One hidden turn or mirror swaps the rows below in pairs. Which row is each named row swapped with?
vitu: [  5 -41  -3 -12 -14  -6 -22 -21  -9   9  -4 -23  20 -19   4  17  -5 -10
 -10  23  -2]
Zites: [  9 -29  -3 -15  27 -26 -15 -20  16  24  24  -3   3   0  27 -12  29   0
   3  13   4]
lev: [ 10 -10  12  -9  21  26 -36  20  21  31  13  -6 -10  17  19  -8   7  -3
  24  23 -14]
mose: [ 13 -15  32  10  -1  10 -25  21   5  -1   4  23 -11 -25  10   3 -21 -16
   8  29 -19]
saf: [  7  -4   9   1  25  18 -40  16  12  34  15   5 -13  10  23  -2  10   4
  22  10 -13]
Vomi: [ 17 -12  38  12  11  13 -19  13  15   0   4  23 -15 -25  10  15 -11 -17
   3  25 -20]
zimat: [  3 -10  20   4  27  17 -31  25  17  28  16   6 -16   9  23  -2   3  -2
  23  16 -17]
kas: [ 13  -9  35  12   5  13 -15  30   5   8   2  14  -7 -28  -3  12  -9 -16
   7  27 -20]
Vus: [ 17 -45   6  11  18 -14 -17  15  47   9   1  -1  -5 -33  29 -12   2 -11
  -1  14 -17]
nare: [  3  -9   6   2  25  24 -33  16  18  35  12   1 -14  13  24  -2  12  -2
  14  11 -10]
bul: [ 13 -38   9   5  14 -19 -22  22  42  12   8   0  -7 -31  12   1 -20  -9
  -6  25 -23]
Barof: [ 16 -11  36  12   5  11 -17  20   8   7   5  27 -10 -20   8  12 -15 -16
  12  32 -17]
rames: [ 16 -42  -7  -9 -18  -2 -11 -18   7  -2 -15 -16  15 -11  -1  23  -6 -12
  -3  13  -4]
giz: [ -1  11   2  20  19 -15 -20  12  10 -16  -5   5  16  -7  -5  -4   5  15
  11  29 -16]
dulu: [ 31  10 -19  -7  -8  -1 -29 -22  16  19   7   5   2 -12  34   0  14   1
  25  20 -26]
gumib: [ 17 -33   5 -19 -11  30 -14 -10   9  31   5   7  -3   2   5  -6  11 -17
   6  38  14]
Kovif: [ 16  -7 -13  25  15   2  -8  18   2   3  22  10  25 -14  24   1  27  -9
  -4  29 -26]
vazu: [ 31   7  -5 -20   3  11 -25 -21  16  31   9   5   6  -6  31  -4  10   4
  28  16 -25]
Gon: [ 16  -3  -2 -16  14  15   4  -5 -24  17   0  -3  -6  10  16  21  -6 -19
  17  40  -6]
kapif: [  0  -4  -4 -20  20  -7 -14 -35   5  23   5  -7  -3 -15  25 -26  27   1
   8  31  -4]
zozu: [  8  -6  13  -1  24  17 -40  21  20  32  11   8 -15  13  20 -10   1  -3
  22  15  -9]
roge: [ 11 -24  -8 -13  35 -31  -7 -23  15  31  19 -10   2  -3  20 -12  21   0
  12  26   0]
sato: [  5   4 -22  -7  15 -26 -21   4   6 -19   5   4   6 -12  -6  14 -13   2
   7   3 -21]
mopa: [  2 -29  -8 -14  22 -23  -8 -15  17  22  32   8   0   6  14 -24  23   2
   2  19   3]
banug: [ 14 -30   8 -25 -13  34 -10  -7   8  34   8   7  -4  -2   4   2  12 -12
  17  36   4]
git: [ 26  -4   5  20  26   6  -1  18  -6   1  22   7  29 -10  19   7  17 -10
   4  32 -22]
Lubo: [ 21 -21  11 -25  -8  28 -11  -9  11  41   3  -5  -8 -11   0   2  16 -19
  15  32   7]
bebi: [ -7   9  -2  21  10 -11 -18  20   4 -11  -7  -2   9 -13  -7 -10  -5   8
   8  19 -14]
Zadit: [ 16 -36   8 -26  -4  36 -14  -8  13  22   4   0  -4   4   4  -6  17 -11
  16  31   7]
razu: [ 16 -36   6 -11  -8   4 -25 -23   1   4 -14 -20  16 -22   5  32  -2 -11
  -7  21  -3]
tadof: [  6 -45  -3   0  -6  -6 -21 -28  -3   8 -18 -23  13 -19  -2  17  -1 -15
   9  12 -18]
tuk: [ -7  11   0  26  12 -11 -20   4   5  -5  -3  -5  26 -15  -3  -5  -2  13
   8  24 -24]
zumu: [  7   3 -10  -8  16 -28  -8   4  10 -19   3  10  13  -5   3  10 -19   8
   5  10 -27]
livom: [  7 -34  -2 -13  26 -29  -9 -22  21  22  19   3  -6  -7  20 -16  32   5
   0  21   0]
buki: [ 11 -45  12   7  13  -5 -18   7  46   8   3  -3  -6 -34  25  -6  -8 -13
  -6   7 -13]
Dodid: [ 11 -36 -13 -14 -14   1 -19 -25   3  -4 -13 -15  17 -13   1  26  -1 -12
  -2  15 -14]
tebiz: [  5   3  -5  -3  12 -35 -17  -8   3 -14  11  21   1  -1  -1   6 -20   2
   6  15 -23]
Zugot: [ 19  -4  11  -7  21   8  -3   7 -28  13  -8   0  -7   1  20  13  -7 -22
  12  44 -19]
Ruf: [  2   1 -10  -6  12 -25 -15  -6  10 -23   6   9   3  -7  -9  12 -14  11
   5  17 -29]
sizi: [  6   4   2 -15  13  -9 -21 -35   4  19  -2 -12  -8 -19  17 -29  24   8
  16  35  -3]
lop: [ 20 -42   6   9  18 -15 -19  12  43   4  -4   2   1 -37  18  -5 -11  -2
   4   4  -9]
Tem: [  4  -7 -13  -8  19 -23 -11   7   2 -20   6  22  11   4  -4   9 -12   6
   8  14 -23]
tokod: [ -2  11   4  16  25  -5 -14  11   8 -13  -6   3  15 -11  -8 -14  12  15
  -1  32 -14]
zas: [ 11 -32 -16 -12  30 -32 -12 -11  10  26  16  -4  -6 -13  22 -16  29  -5
   4  10   4]
Firof: [ 10 -30  -6 -20  29 -25 -21 -24  15  18  26   8  -6   1  29 -15  22  -6
  12  17   0]
puro: [ 13 -43 -12 -17  -3   0 -14 -28   2  -1  -6 -17  20 -23   2  17   1  -9
  -5  11  -3]
vit: [ 20 -36   9 -24 -14  31  -4  -6   7  27   6  -3  -3   0   1   2  15  -4
  18  32   5]
lago: [ 19   1   0  -3  12   6   1   4 -25   6   1  -6 -11   0  22  18 -12 -16
  21  42 -10]
Tapu: [  3  -1  -9  -3  19  -9 -15 -32  18  31  -1 -15   7 -20  24 -26  19  -2
  11  35  -1]
tugif: [  7 -40  -3  14  23  -4 -10   9  51  11  -8  -9  -1 -31  14 -12  -9 -18
   4  15 -18]
kifaz: [ 20 -35  -9 -21 -16  -6 -23 -22   6  -5  -7 -14  11 -13   3  18  -4 -27
   0  18  -7]
Fenit: [ -5   3  -8  -3  25 -25 -18   3   7  -6   7   5  13  -3  -5  12 -16  13
   7   9 -35]
pimus: [ 13 -42   9   0  11   0 -12  24  46  15  -6  -6   3 -35  24  -8  -8   0
  -2  17 -12]
tasi: [ 14 -48   8   5   9 -13 -21  25  37   8  -5   8   2 -25  21 -14   1 -16
  -7   7 -19]
gug: [ 12  -7   2 -12  16   9   1   4 -35  13   3  -2  -4   3  18   9  -8 -23
  12  43  -6]
zup: [ 12 -45  -9 -21 -11  -6 -19 -23   3  20  -3 -12   9  -9  -5  25  -1  -9
 -12  26  -8]
Bipe: [ 19 -14  37  10  12  10 -19  15   0  -8  -4  26 -11 -23  10   8 -15 -17
  11  27 -20]
mutus: [  2  -3  -7  -7  14  -7 -16 -33   6  29   1 -14 -10 -18  21 -24  23 -10
   5  25  11]
lafo: [ 21   3  -8  -7  19   9   5   6 -27  10   5   0  -5   0  18  15  -6 -18
  18  42  -9]
pizu: [ 11 -33   4   7  12 -11 -23  15  51  15  -4  -1   1 -30  19 -10 -20  -6
  -7  17  -7]

kapif is swapped with giz
tugif is swapped with tadof
vazu is swapped with git
tuk is swapped with Tapu
Lubo is swapped with kas
nare is swapped with lago
bul is swapped with zup
bebi is swapped with mutus

